50 stands for zero in the data rows.
Some points, one per row:
[47 78 42 59 51 57 46 34]
[49 51 53 42 59 40 51 55]
[38 81 41 52 43 55 37 48]
[47 32 52 50 48 48 59 90]
[49 48 50 45 46 50 43 36]
[50 65 57 30 35 57 21 31]
[54 37 57 48 60 42 62 72]
[44 61 42 55 67 36 60 54]
[56 36 49 63 66 43 74 56]
[39 79 49 40 47 50 35 75]
[62 13 60 51 49 52 63 59]
[36 49 54 32 48 40 42 99]
[52 41 57 50 48 55 57 95]
[55 43 48 53 51 50 52 16]
[37 80 45 40 48 46 34 61]
[48 46 55 39 40 52 39 57]
[52 32 52 57 54 50 66 87]
[59 55 57 44 42 59 36 12]
[56 53 46 58 60 47 59 17]
[35 83 47 37 46 46 31 65]
[56 79 55 46 41 65 31 20]
[41 65 45 52 38 60 41 71]
[59 64 57 44 29 72 25 12]
Here are 11 more points, each followed by its number:
[33 79 46 40 57 38 43 97] 0
[64 17 52 65 63 47 78 39] 1
[52 53 51 51 34 66 37 37] 2
[66 39 58 52 53 55 54 15] 3
[65  2 61 50 59 42 73 59] 4
[53 29 61 32 51 39 46 59] 5
[45 19 42 62 70 28 82 69] 6
[63 10 55 60 62 43 76 48] 7
[29 69 33 55 62 32 57 79] 8
[44 57 44 57 55 48 57 74] 9
[62  3 58 54 53 46 69 46] 10
Which of these numbered points is nearest to each point below, ignoring the 2 directions in which the first points spread most? Its number follows each.
[51 72 51 50 26 76 27 43] > 2
[47 74 52 41 48 53 36 55] > 3
[43 86 52 37 45 52 28 53] > 3
[51 60 48 57 33 70 41 51] > 2
[60 14 56 48 42 52 53 26] > 10
[59 21 51 64 61 46 76 48] > 1
Now 11 new points, numbered from 0 again:
[40 73 44 52 44 56 41 62] 0
[45 83 52 39 38 61 25 49] 1
[63 30 58 49 52 51 54 24] 2
[43 74 51 37 45 51 32 59] 3
[60 43 51 51 46 55 44  0] 4
[45 95 49 44 34 67 20 35] 5
[49 34 52 44 43 49 46 48] 6
[47  8 50 56 53 40 74 99] 7
[59 23 58 50 60 43 66 61] 8
[61  5 55 60 68 36 84 61] 9
[61 44 63 43 59 47 54 56] 10
The same question for these:
[66 28 62 48 38 64 44 16] > 6
[46 42 41 57 59 37 60 35] > 9
[51 48 49 48 45 51 43 23] > 4
[53 30 48 60 70 34 77 62] > 9
[55 25 47 57 44 52 55 23] > 7
[37 75 48 35 30 58 20 57] > 6
